Each row of this table is followed by its label. One hidden rule gives the labels. It looks at one to three of the table's principal directions, none of them among the few with the most spread.
< 0.1  0.7 -0.3  0.0 -0.1  0.3 -1.2  0.2 -0.4 -0.2  0.6  0.2  0.3 -1.0  2.2  0.1  1.0 -0.1 -0.8 -0.2  0.5  0.7 -0.1
 -1.1  0.5 -0.6  0.0  0.2  1.6  0.7 -0.4 -0.1> C
<-1.9  1.4 -0.3  0.5  1.3 -1.2 -0.5 -1.0 -1.6  2.1  0.2  0.9  1.1  2.5  0.0 -0.8 -1.6  0.2  3.2 -1.6  1.7 -0.7  0.1
  1.4  0.7  1.3 -0.4 -0.1 -3.1 -0.9  0.7  1.5> B
< 1.8 -0.4 -1.2 -0.4 -1.1 -1.0 -0.5 -0.5 -0.7  0.2  1.4  0.6  1.0  0.1 -0.3  1.0  1.1 -0.1  1.9  0.4  0.2 -0.3 -0.5
 -0.5  0.3  0.0 -0.5 -0.4  0.7 -0.4 -0.8 -1.0> G
<-0.6  3.0 -0.1 -0.3  1.7 -0.7 -1.0  0.5  0.2 -1.1 -0.1 -0.3  0.6  0.2 -0.8  0.5  0.2  0.9  0.8 -2.0  2.0 -0.6 -0.5
 -0.2  2.3  0.3  2.7 -1.7 -1.9 -1.2 -1.5 -0.9> G
< 0.0  0.8 -0.5 -0.8 -0.8 -0.2 -0.7 -0.3  0.1 -0.7  0.4  0.8  0.8  0.2  0.1  0.7  1.1  0.7  0.2  0.5  0.1  0.7  0.2
  0.0  0.4 -0.7  0.0  0.2  0.1  0.6 -0.9  0.3> A
<-1.7  1.5  0.2 -0.6 -0.3  1.2 -1.1  0.8 -2.0 -0.3 -1.0 -0.7  0.1 -0.3  0.7  0.2  1.2  0.0  0.8 -1.1  0.3  0.0 -2.4
 -0.5  0.5 -1.1  0.5 -0.5  0.0 -0.7 -0.8  0.3> E
<-1.1  1.6  0.6 -0.1  0.0  0.7 -0.6  0.1  0.9 -1.2 -0.2 -0.8 -0.1  0.2  1.9 -0.8  0.7  1.2 -4.2 -0.8  0.5  2.4  1.8
 -1.4  0.2 -2.2  0.7  1.2  1.1  2.9 -0.8  2.1> B
< 2.1 -1.3  0.0  0.9 -0.3  0.9  0.3  0.1  0.8  0.8  0.5 -0.5 -0.7 -0.9 -1.0  0.5 -0.6 -1.6  0.0  1.0  0.1 -0.8  0.3
 -1.5 -0.7  0.5 -0.9 -0.6 -0.4 -0.7 -0.2 -0.7> B
< 1.3 -0.5 -1.2 -0.4 -1.6 -0.4 -0.4 -1.3 -1.0  0.2  0.8  0.4  0.7  1.4 -1.5  0.8  0.3 -0.3  0.2 -0.2  1.7  1.6  0.0
 -0.6 -0.1 -0.9 -1.3  0.1 -1.6  1.5 -0.4 -0.2> C
<-0.8 -0.6  0.5 -0.8 -0.1  0.6  1.1  0.6  0.6 -0.6 -0.9 -1.5 -0.6  0.5 -2.4  0.2 -0.3  0.4  0.5 -0.4 -0.9 -0.2 -0.3
 -0.4 -0.7 -0.2  0.8  0.1 -1.1 -0.3 -0.3  0.1> E
< 0.4 -1.8  0.2  1.1 -1.1  1.3  0.3 -1.9  0.2  1.5  1.0  1.1 -0.2  1.0  1.4 -0.6  0.3 -0.8 -1.9  1.2  0.4  2.4  2.2
  0.4 -1.1 -0.5 -2.9  1.5  0.8  2.2  1.5  1.9> P
<-0.3 -0.2 -0.3 -0.6 -1.4  0.1 -0.1 -0.3  0.0 -1.1 -0.1  0.5 -0.3  0.3  0.6  0.4  0.7  0.4 -1.5  0.8 -0.8  1.0  0.1
  0.6 -0.1 -1.3 -1.0  0.9  1.1  1.9  0.3  0.6> E
< 1.0 -0.4 -0.8 -0.2 -1.4 -0.5 -0.2 -0.9  0.8 -1.0  0.7  0.9 -0.1 -0.1  1.3  0.3  0.4  0.4 -2.3  1.5 -0.7  1.2  1.5
  0.5  0.0 -1.2 -1.5  1.2  2.1  2.5  0.8  0.5> B
<-2.2 -0.1  1.5 -0.8  0.5  1.4  0.6  1.3  0.3 -0.7 -1.5 -0.7 -0.7 -0.7  0.3 -0.5  0.4  0.6 -0.7  0.3 -1.5 -0.2 -0.9
  0.3 -0.6  0.1  1.3 -0.1  0.6 -0.4 -0.4  0.1> A
< 0.1 -1.3  0.3  0.7  0.2  0.5  0.5 -0.6 -0.7  1.9  0.7 -0.4 -0.2  0.8  0.1 -0.6 -0.6 -0.9  1.5  0.1  0.0 -0.6  0.2
 -0.2 -0.7  1.1 -1.0 -0.3  0.1 -0.9  0.5  0.5> P
< 1.5 -2.0  0.7  0.3 -0.8  0.8  1.1  0.0  1.2  0.5  0.0  0.0 -0.7 -0.6  0.4 -0.3 -0.4 -0.2 -2.2  2.0 -1.5 -0.5  1.1
 -0.6 -1.3 -0.1 -1.6  0.7  1.5  1.0  0.3  0.0> B
< 0.2 -1.2 -0.5 -0.2 -2.0  1.2 -0.8 -0.5 -1.9  0.1  0.4  0.5  0.1 -0.7  1.7  0.2  1.7 -0.9 -1.0  0.5  0.1  2.3 -1.1
 -0.5 -0.8 -1.4 -1.6  0.8  2.0  1.6  0.5 -0.1> P
<-0.6  0.2  0.2  0.4  0.1  1.7 -0.5 -0.1 -1.1 -0.2 -0.6 -1.3 -0.6 -0.6  0.1 -0.4  0.6 -0.9 -1.5 -1.2  1.5  2.0 -0.7
 -0.9 -0.1 -1.0  0.6 -0.6  0.1  0.3  0.2  0.3> C
< 0.8  0.1 -0.5  0.7  0.3  0.0  0.2 -0.7 -0.3  0.6  0.1 -0.4 -0.3  1.3 -3.0  0.5 -1.1 -1.0  1.7 -0.8  1.9 -0.4 -0.2
  0.1  0.4  0.6 -0.1 -1.5 -3.2 -1.2  0.0 -0.3> G
< 0.1 -0.6  0.1  0.1  0.3  0.3  0.6  0.5 -0.6  0.9 -0.7 -1.1 -0.3  0.4 -2.8  0.2 -1.1 -0.9  2.5 -0.6  0.2 -1.4 -1.4
 -0.6 -0.7  0.8  0.4 -1.0 -2.6 -2.1 -0.5 -0.5> L
<-0.4  0.6  1.1  1.7  1.0 -0.6  0.4  0.2  1.0  0.4  0.0  1.0 -0.3  0.3  2.8 -1.5 -0.9  0.2 -2.8  0.5 -0.4  0.1  2.0
  1.0 -0.2  0.3  0.0  0.7  1.1  0.9  0.6  1.8> B
<-1.0 -0.7 -0.1 -1.0 -0.7  1.3 -0.4  0.7 -1.5 -0.4 -0.6 -1.1 -0.6 -1.3  0.3  0.2  0.9 -0.6  0.7  0.1 -0.8  0.1 -2.3
 -0.6 -0.6 -0.3  0.2 -0.3  1.5 -0.5  0.0 -0.9> B
<-1.2  1.1 -0.6 -0.9 -1.2  0.0 -0.9 -1.1 -0.8 -0.6  0.2  0.2  0.7  1.3  1.6 -0.1  1.0  1.3 -1.6 -0.7  0.5  2.1  0.7
  0.1  0.7 -2.2 -1.2  1.6  0.9  2.9  0.4  1.7> B
<-0.6 -1.6  0.1  0.7 -1.1  1.1  0.3 -0.4 -1.4  2.4  0.0  0.5 -0.5  1.0  0.0  0.0 -0.8 -1.7  2.3  0.7 -0.5 -1.0 -1.0
  0.2 -1.2  0.5 -3.0  0.8 -1.2 -0.4  1.2  0.9> L
<-1.1  0.9 -0.1  0.7  0.8 -0.3 -0.1 -1.0 -1.2  1.4  0.2  0.1  0.6  1.9 -0.5 -0.5 -0.4 -0.1  2.5 -1.5  1.2 -0.2  0.0
  1.1  0.7  0.5 -0.3 -0.4 -1.6 -1.2  0.7  1.2> G
< 0.3  1.9 -1.5 -0.1 -1.0 -0.9 -2.2 -0.1 -1.1 -0.4  1.2  1.0  1.2 -0.8  3.1  0.6  1.7  0.1  0.2 -0.4  0.3  0.7 -0.2
 -0.9  1.1 -1.6 -0.5  1.0  2.1  1.0 -0.5  0.5> L
<-1.2 -0.2  0.2 -1.1 -1.6  1.8 -0.4 -0.3 -1.4 -0.8 -0.8 -0.4  0.1  0.4 -0.4  0.3  1.9  0.2 -1.4 -0.4  0.6  2.9 -1.1
 -0.4 -0.5 -2.0 -0.3  0.4 -0.1  1.7 -0.6  0.5> G
< 2.8 -3.3  0.2  0.8 -2.2  1.5  1.2 -0.2  2.1 -0.2  0.3  0.2 -1.6 -1.0 -0.9  0.7 -0.1 -1.7 -3.9  2.5 -0.9  1.9  1.6
 -1.2 -2.2 -1.1 -2.4  1.4  0.5  2.7  0.6 -0.3> C
<-1.0  2.2 -0.6 -1.2  2.0 -1.5 -0.9  0.1 -0.1 -1.0  0.1 -0.2  0.8 -0.4  0.3 -0.2 -0.4  1.7  1.3 -0.9  0.8 -1.3 -0.2
  0.8  1.9  1.2  2.5 -1.6  0.2 -1.2 -0.5 -1.1> C
< 1.7 -1.2 -1.2 -0.3 -1.1 -0.6 -0.1 -0.1  0.7 -0.9  0.7  0.3 -0.2 -1.5  0.1  0.7  0.2 -0.5 -0.6  1.4 -1.0  0.4  0.4
 -0.3 -0.6 -0.2 -0.5  0.6  1.6  0.7  0.5 -1.0> B
<-1.2  0.6  0.6  0.2  0.3  0.0 -0.1  0.5  0.3 -1.1  0.0  0.1 -0.3 -0.7  3.0 -0.8  1.2  0.8 -2.1 -0.1 -1.2  0.8  0.6
  0.8  0.4 -0.8  0.8  0.7  3.5  0.9  0.5  0.8> A
< 0.2 -2.2  1.5  1.8  1.2  0.8  2.3  1.3  1.7  1.0 -0.6 -1.1 -2.2 -0.6 -1.4 -0.7 -1.9 -1.8  1.0  1.1 -2.2 -2.7  0.2
  0.6 -1.6  2.3  0.3 -0.8 -0.1 -2.8  1.0 -0.1> A
<-0.3 -2.2  1.3  0.5 -0.6  1.7  1.4  1.2  1.4  0.2 -0.8 -0.7 -1.9 -1.1 -0.1 -0.2 -0.4 -1.2 -1.3  1.7 -2.4 -0.5  0.2
 -0.6 -2.1  0.2 -0.6  0.8  0.9  0.0  0.3  0.5> E
< 0.8  0.3 -0.8  0.2 -0.1 -0.9 -0.4 -0.4 -0.9 -0.1  0.7  0.0  0.1  0.3 -0.3  0.3  0.1 -0.4  1.0 -0.4  0.9 -0.2 -0.6
  0.2  0.7  0.3  0.2 -1.1  0.1 -0.5 -0.1 -0.7> G
< 2.4 -1.1 -0.8  0.9 -2.1  0.3 -0.2 -0.3  0.3  0.0  0.8  0.6 -0.5 -0.3 -0.4  1.2  0.6 -1.7 -0.9  1.0  0.1  0.8  0.1
 -0.9 -0.5 -1.2 -1.9  0.5  0.1  1.1  0.0 -0.1> E
< 0.8 -1.2 -0.6  1.8 -2.1 -0.2  0.0 -1.5 -1.5  1.4  0.9  1.6 -0.2  2.1  0.7  0.0  0.1 -1.7 -0.4  0.4  0.8  2.0  0.6
  1.1 -0.8 -0.9 -3.1  1.2 -0.5  1.8  1.5  1.8> A
< 1.4  0.6 -1.6 -0.9 -1.5 -0.9 -0.9 -0.6  1.1 -1.8  1.0  0.4  0.4 -0.4  0.4  1.1  0.9  0.7 -1.6  0.8 -0.1  1.3  1.4
 -0.9  0.5 -1.7 -0.4  0.9  1.3  2.3 -0.6  0.1> L
< 0.7 -1.4 -0.2 -0.3 -0.6  0.5  0.8 -0.7  1.2  0.0  0.4 -0.7 -0.9  0.3 -1.0  0.1 -0.7 -0.1 -0.3  1.5 -0.9 -0.4  1.4
 -0.3 -0.8  0.2 -1.0  0.1  0.6  0.6  0.4  0.6> C
<-0.7  2.5 -0.4 -0.2  0.8 -0.9 -0.9 -0.6  0.3 -0.6  0.5  0.6  0.9  1.2  0.3  0.2  0.4  1.2  0.2 -1.3  1.6  0.5  0.9
  0.5  1.9 -0.4  1.0 -0.3 -1.0  0.4 -0.6  0.7> G
< 1.7 -1.4  0.3  1.2  0.1 -0.3  0.9  1.0  1.7 -0.1  0.6  0.1 -0.9 -1.4  0.1  0.3  0.0 -1.2 -0.2  1.0 -1.5 -0.9  0.5
 -0.4 -0.8  0.9  0.4  0.0  1.4 -1.0  0.0 -0.9> A
<-1.2  2.2 -1.0 -0.6 -1.2 -0.3 -2.2 -0.7 -1.7 -0.7  0.8  1.1  1.1  0.2  3.8  0.0  2.0  0.9 -1.3 -0.4  0.9  2.0 -0.1
 -0.1  1.2 -2.0 -0.7  0.9  2.2  2.4 -0.4  1.4> B
<-0.7 -0.7  0.0 -1.0  0.1 -0.2  0.2 -0.4 -1.7  0.3 -0.4  0.0  0.4  0.0  0.3 -0.5 -0.1  0.7  1.0  0.2 -0.3 -0.5 -1.4
  1.2  0.0  0.7 -0.2 -0.5  1.0 -0.5  0.7 -1.0> C
< 0.3  1.4  0.0  0.1  0.5 -0.9 -0.4  1.7  0.7 -1.0 -0.3  0.3  0.0 -1.2  0.4  0.6  0.1  0.0  0.2 -0.5 -0.5 -1.6 -1.0
 -0.4  0.9  0.0  1.4 -0.2 -0.2 -0.9 -1.0 -1.2> E
< 0.9  0.6 -0.6 -0.3  0.4 -1.4  0.0  0.0  0.3 -1.0  0.1  0.0  0.3 -0.4 -0.2  0.2 -0.2  0.8  0.2 -0.2 -0.3 -0.9  0.0
  0.6  0.9  0.1  0.7 -0.3  0.8 -0.4  0.2 -1.0> B
< 1.0 -2.2  0.6  0.1 -1.0  1.6  0.5 -0.7 -0.5  1.4  0.3  0.5 -0.4  0.0 -0.1  0.3  0.3 -1.0 -0.2  1.4  0.0 -0.2 -0.5
 -0.1 -0.7  0.4 -2.2 -0.2  0.4  0.4  0.4 -0.9> P
<-2.1  3.6  0.3 -1.9  1.9 -0.2 -1.3  0.5  0.9 -1.3 -0.4 -0.2  1.6  0.0  0.1  0.3  1.1  2.7  0.7 -1.7  1.0 -0.4  0.2
 -0.5  2.3 -0.1  3.0 -0.7 -1.1 -0.6 -2.2 -0.1> G
<-2.0  0.4  1.0  0.9  0.6  0.3  0.3  0.5 -1.1  1.5 -0.6 -0.4 -0.1  1.2  1.1 -1.1 -0.5 -0.2  0.9 -1.4 -0.3 -0.6 -0.5
  0.1 -0.4  0.0 -0.3  0.8 -0.6 -0.6  0.4  1.7> L
<-1.3  0.5  0.9  0.0  0.9  0.9  0.0  0.5  0.3 -0.8 -0.8 -0.3 -0.5 -1.0  1.3 -0.6  0.3  0.3 -1.8 -0.2 -0.2  0.7 -0.1
  0.5  0.3 -0.1  1.1 -0.2  1.2  0.2  0.4  0.0> P
< 0.2 -1.1 -0.4 -0.1 -1.4  0.3 -0.1 -1.1 -0.5  0.6  1.1  0.5  0.5  1.0  0.7  0.1  1.1 -0.2 -0.5  0.2  0.3  2.4  1.0
 -0.6 -0.8 -0.9 -1.6  1.4  0.7  2.1  0.1  1.0> G
<-2.2  2.0  0.9  1.6  1.8 -0.9  0.5  0.3  0.2 -1.1 -1.0 -0.4 -0.8  0.7  2.0 -1.8 -0.8  0.9 -2.4 -1.9 -0.1  0.7  1.2
  2.3  1.1 -0.5  1.6  0.3  1.3  0.3  1.8  2.0> E
< 0.3 -0.8 -0.5 -0.4  0.7 -0.4  0.2 -0.1 -1.1  1.1 -0.5 -0.3  0.3 -0.4 -1.9  0.0 -1.5 -0.5  2.9 -0.1  0.3 -1.7 -1.5
  0.3 -0.4  1.6  0.0 -0.9 -1.8 -2.1  0.7 -1.5> B
<-0.1 -0.7  0.4  0.2 -0.4  1.1  0.3 -0.1 -0.1  0.5 -0.3 -0.6 -0.2  0.5 -0.9 -0.1  0.0 -0.6 -0.5 -0.4  0.6  1.3  0.1
 -1.0 -0.9 -0.5 -0.4  0.4 -1.3  0.5 -0.2  0.6> B
< 0.9 -1.0  0.2 -0.2 -0.3  0.3  0.5  0.4  0.7 -0.3 -0.2  0.0 -0.5 -0.9 -0.7  0.4 -0.1 -0.2 -0.2  1.1 -0.9 -0.8 -0.3
  0.0 -0.4  0.3 -0.2 -0.2  0.5 -0.4  0.0 -1.0> P
<-0.9  2.0 -1.0 -0.1  0.5 -2.0 -0.5 -1.9 -0.9  1.7  0.8  1.2  2.0  4.2 -1.8  0.0 -1.4  1.2  3.4 -1.7  2.4 -0.2  1.2
  0.9  1.2  0.4 -1.0  0.3 -4.8  0.2 -0.3  2.0> E
<-2.0 -0.1  2.2 -0.6  1.7  2.0  0.9  0.9  0.9  0.4 -1.9 -0.9 -0.4 -0.4 -0.7 -0.9 -0.6  0.8 -1.2 -0.4 -0.2 -0.3 -0.2
 -0.2 -0.5  0.7  1.2 -0.2 -1.5 -0.6 -0.3 -0.1> C
< 0.8 -0.4 -1.4 -0.4 -2.2 -0.5 -0.2 -1.0 -1.3 -0.9  0.2 -0.6  0.0  1.4 -1.3  0.5  0.4  0.0 -1.2 -0.6  0.9  2.5 -0.2
 -0.4 -0.4 -2.2 -1.2  0.8 -0.2  2.5  0.3  0.5> L
<-0.8  0.6  0.4  0.2 -0.4  0.6 -0.3  0.3 -0.2 -0.3 -0.1  0.3  0.0  0.2  1.2  0.1  1.2  0.0 -1.0 -0.8  0.1  1.3 -0.2
 -0.2  0.3 -1.1  0.0  0.9  0.4  1.0 -0.2  0.6> A
<-1.5  1.2 -0.1 -0.9  0.0  0.4 -0.9 -0.4 -1.1 -0.8  0.1 -0.3  0.4  0.4  1.0 -0.1  1.3  0.9 -0.2 -1.1  0.8  1.3 -0.5
  0.2  1.1 -0.8  0.7 -0.3  1.0  0.8 -0.3  0.3> G
< 0.3  1.8 -0.2 -1.3  1.2 -0.2 -0.7  0.6  1.4 -1.2  0.1 -0.5  0.7 -1.0 -1.0  1.0  0.6  1.2  1.1 -0.7  0.4 -1.4 -0.2
 -1.0  1.8  0.4  2.1 -1.1 -0.6 -1.3 -1.7 -1.7> P
< 1.4 -1.1  0.6  0.5  0.4  0.1  1.0  1.2  1.9 -1.1  0.1 -0.5 -1.2 -1.8 -0.2  0.3  0.2 -0.5 -1.2  1.0 -1.5 -1.1  0.2
 -0.3 -0.2  0.6  1.1 -0.6  2.0 -0.8 -0.2 -1.6> G
<-0.7 -0.1 -0.4 -0.7 -1.2  0.9 -0.5 -0.5 -1.2 -0.1 -0.2 -0.5  0.0  0.5  0.0  0.1  0.4  0.0 -0.7 -0.3  0.5  1.5 -0.5
 -0.7 -0.4 -1.3 -1.0  0.7 -0.2  1.6  0.1  0.6> B
Which label does each new row get?
< 0.1 -1.6  0.2  0.0 -1.3  1.0  0.6  0.0  0.3  0.1 -0.1  0.2 -0.7 -0.1  0.1  0.4  0.6 -0.7 -0.4  1.0 -1.3  0.5 -0.1
  0.1 -0.9 -0.6 -1.5  1.0  0.9  0.8  0.7  0.2>: A
< 1.6 -1.2  0.6  0.9  0.0  0.2  1.5  1.7  2.1  0.0 -0.2 -0.7 -1.6 -1.2 -1.5  1.0 -0.8 -1.3  1.5  1.3 -2.6 -3.9 -0.5
 -0.5 -0.4  1.0 -0.1 -0.5  0.3 -2.5 -0.1 -1.1>: E
<-0.6  0.9  0.6  0.0  0.6  0.1 -0.1  0.6  0.8 -0.5 -0.4  0.0 -0.2 -0.4  1.1 -0.3 -0.2  0.7 -1.3  0.1 -0.4 -0.6  0.4
  0.0  0.5 -0.2  0.4  0.2  0.5  0.4 -0.2  0.3>: B
<-1.1  2.7  0.5  0.2  2.6 -0.7 -0.4 -0.1  0.3 -0.1 -0.3  0.0  1.2  1.0 -1.0 -0.3 -0.2  1.2  1.1 -2.7  2.3 -0.1  0.4
  0.6  2.1  0.8  2.6 -1.3 -2.6 -1.5 -0.7 -0.1>: G
<-0.5  0.6 -0.4  0.5 -1.1  1.0 -1.1 -1.9 -2.3  2.5  0.8  0.8  1.1  2.6  0.5  0.0  0.4 -0.6  1.4 -0.7  2.4  1.2  0.1
 -0.5  0.2 -0.8 -2.8  0.4 -2.1  1.0  0.0  2.1>: P
<-1.0  2.2 -1.2 -0.6  0.0 -2.5 -0.8 -0.6 -1.7 -0.8  0.1  0.6  1.4  2.1 -0.2 -0.1 -0.1  1.4  0.9 -2.0  1.5  1.0 -0.3
  1.2  1.2 -0.8  0.8  0.3 -1.5  1.0 -0.2  0.6>: L
< 0.8 -0.5 -1.1 -0.1 -0.7 -1.1 -0.6 -0.6 -0.8  0.0  0.8  1.3  0.5 -1.0  2.0  0.0  0.4 -0.1  0.2  1.2 -0.7  0.2 -0.1
  1.0 -0.1  0.1 -1.0  0.5  2.4  0.3  1.2 -0.4>: C
< 0.4  0.0 -0.2  0.9  0.1 -0.8 -0.1 -1.3 -1.1  1.6  0.7  1.5  1.1  1.7 -0.2 -0.2 -0.1 -0.3  1.5 -0.5  1.5  0.7  0.4
  1.3  0.2  0.7 -0.9 -0.2 -1.6 -0.3  0.4  0.5>: G
< 0.3 -0.2 -0.1  0.5  0.1 -0.4  0.0 -0.6  0.5  1.0  1.0  0.8  0.6  0.8  0.3 -0.1  0.1 -0.1  1.0  0.4  0.1  0.1  1.3
  0.0 -0.2  0.6 -0.4  0.3 -0.4 -0.1 -0.4  0.9>: G
< 1.2 -0.2  0.1 -0.2  0.5 -0.1  0.2  0.0  2.4 -1.6  0.4  0.0 -0.5 -1.4  0.1  0.2  0.2  0.5 -2.6  1.2 -0.3  0.7  1.8
 -0.1  0.2  0.2  1.2 -0.4  1.6  0.7 -0.3 -0.8>: P
< 2.2 -2.7 -0.6  0.9 -2.1 -0.6  0.8 -0.5  0.4  0.7  1.0  1.2 -0.5 -0.8  2.0  0.0 -0.1 -1.0 -0.8  2.9 -2.8 -0.5  1.0
  0.7 -1.7 -0.4 -3.2  1.9  3.6  1.0  1.9  0.6>: L
< 2.0 -1.3 -0.4  2.0 -1.2 -0.7  0.3 -0.2  0.5 -0.3  1.0  0.9 -0.9 -0.8  2.2 -0.2  0.3 -1.4 -2.6  1.1 -0.8  1.2  1.2
  0.6 -0.6 -0.8 -1.4  0.9  3.0  1.4  1.5  0.4>: E
<-1.3 -0.8  1.0 -0.2 -0.2  1.9  0.6  0.9 -0.6  0.6 -1.3 -1.1 -0.9 -0.2 -1.0  0.0 -0.1 -0.8  0.8 -0.1 -0.8 -0.7 -1.7
 -0.6 -1.0  0.0 -0.2  0.0 -1.0 -0.9 -0.1  0.0>: E
< 0.5 -1.5  1.1  1.0  1.4  0.5  1.5  0.7  1.6  0.1 -0.3 -0.5 -1.4 -0.9 -1.5 -0.3 -1.1 -1.1  0.0  0.7 -0.6 -1.0  0.3
  0.6 -0.7  2.0  1.2 -1.3 -0.4 -1.8  0.4 -1.2>: G
< 2.1 -2.0  0.0  1.7  0.3  0.6  0.3  0.9 -0.2  1.5  0.2 -0.3 -0.9 -2.4 -0.3  0.0 -1.0 -2.7  1.7  1.4 -0.8 -2.2 -1.1
 -0.9 -1.5  1.9 -0.2 -1.3  0.5 -3.2  0.4 -1.4>: B
< 0.9 -0.4  0.4 -0.3  0.1  0.8  0.1 -0.6  0.2  1.0  0.3  0.2  0.5  0.6 -1.3  0.3  0.0  0.0  0.4  0.5  1.1 -0.4  0.2
 -0.6  0.0  0.6 -0.5 -0.9 -1.6 -0.3 -1.1 -0.5>: P
< 0.5 -1.2  0.2 -0.3 -0.3  1.6 -0.3  0.6 -0.7  0.6 -0.1 -0.2 -0.3 -1.7 -0.3  0.7  0.8 -1.4  1.2  0.3  0.1 -0.4 -1.9
 -1.2 -0.4  0.6 -0.2 -0.7 -0.1 -1.2 -0.4 -2.0>: P
< 0.5  0.1 -0.1  0.0  1.0 -0.3  0.1  0.0  0.9  0.1  0.3 -0.3  0.1 -0.1 -1.3  0.1 -0.7 -0.1  0.8 -0.1  0.7 -0.5  0.6
 -0.3  0.1  1.1  1.0 -0.8 -1.3 -0.9 -0.5 -0.6>: P
<-1.0  2.1  0.7 -0.5  1.8 -0.3  0.1  1.7  1.2 -1.1 -1.2 -0.7 -0.2 -0.5 -1.5  0.4 -0.7  0.9  1.5 -0.8 -0.4 -3.0 -1.0
  0.2  1.4  0.9  2.5 -1.5 -1.7 -2.5 -1.3 -0.9>: E
<-3.8  1.5  0.7  0.3  1.5 -0.3  0.4 -1.0 -2.3  1.4 -1.4 -0.5  0.3  3.5 -0.2 -1.9 -1.8  1.0  1.2 -2.9  1.6  0.6 -0.2
  2.2  0.5  0.1 -0.2  0.4 -2.9  0.2  1.8  2.5>: B
< 0.1 -0.8  0.4 -0.1  1.1  0.0  0.5  0.0  0.1  1.4  0.1 -0.1  0.4  0.1 -1.2 -0.2 -0.8 -0.2  2.4  0.2  0.0 -1.6 -0.2
 -0.1 -0.4  1.9  0.4 -0.9 -1.3 -2.0 -0.3 -0.8>: P
<-0.3 -0.3  0.8 -0.1  0.6  0.5  0.7  0.5  1.1 -0.7 -0.3 -0.6 -0.6 -0.4 -0.1 -0.3  0.2  0.3 -1.4 -0.1 -0.5  0.4  0.5
  0.0  0.0  0.1  1.1 -0.1  0.8  0.2 -0.1 -0.3>: G
<-1.0  0.2 -0.4 -1.1 -0.8 -0.3  0.3 -1.0  0.2 -0.5 -0.1  0.3  0.5  1.8 -1.2  0.3  0.3  1.3  0.4 -0.1 -0.2  1.1  0.8
  1.0  0.1 -0.9 -0.7  1.0 -0.9  1.4  0.3  1.2>: A
< 0.0  1.7 -0.3  1.3  0.0  0.5 -1.1 -1.1 -0.8  1.9  1.0  0.5  0.7  2.2  0.1  0.1 -0.2 -0.9  0.9 -1.3  2.8  0.7  1.0
 -1.2  0.6 -0.5 -1.3 -0.1 -3.0  0.4 -0.9  2.2>: B
< 0.3  1.1 -1.4  0.3 -0.9 -1.3 -1.2 -0.7 -1.4  0.2  0.8  0.9  0.9  1.0  0.5  0.4  0.3 -0.2  1.1 -0.5  1.0  0.6 -0.1
  0.2  0.5 -0.8 -0.7  0.2 -0.6  0.4 -0.1  0.9>: E
< 0.5  0.8 -0.3  0.6 -0.4 -0.7 -0.1  0.6  1.4 -1.6  0.2  0.6 -0.4 -0.9  1.1  0.5  0.8  0.1 -1.5  0.3 -1.1  0.3  0.7
  0.5  0.6 -1.0  0.5  0.7  1.7  0.5  0.2  0.3>: A
<-2.3  0.4  1.6 -0.5  0.9  1.1  0.3  0.3  0.4  0.1 -0.7  0.0  0.0  0.2  2.0 -1.1  0.4  1.3 -1.6  0.0 -0.7  0.5  0.6
  0.5  0.0  0.0  0.5  0.7  1.1  0.8  0.0  1.1>: P
< 0.8  1.0 -0.1  1.3  0.3 -0.6 -0.1 -0.4  1.6  0.5  0.8  0.6  0.3  0.8  0.4 -0.1 -0.4 -0.1 -0.5 -0.1  0.4  0.1  2.4
 -0.5  0.2 -0.3 -0.4  0.7 -0.8  0.3 -0.3  1.9>: E
<-0.7  0.0  0.9 -0.6  1.0  0.4  0.4  0.4  1.1 -1.0 -0.5 -0.4 -0.3 -1.1  1.2 -0.8  0.1  1.1 -2.5  0.4 -0.7  0.3  0.7
  0.1  0.1  0.2  1.2  0.0  1.8  0.7  0.0 -0.4>: C
<-0.8  1.5 -0.7 -1.2  1.8 -0.6 -0.7 -1.1 -0.6  0.8  0.4 -0.6  1.2  1.5 -2.6  0.2 -1.1  1.0  3.5 -1.5  2.5 -0.9  0.0
  0.0  1.4  1.7  1.3 -1.8 -3.5 -1.7 -0.8 -0.6>: C
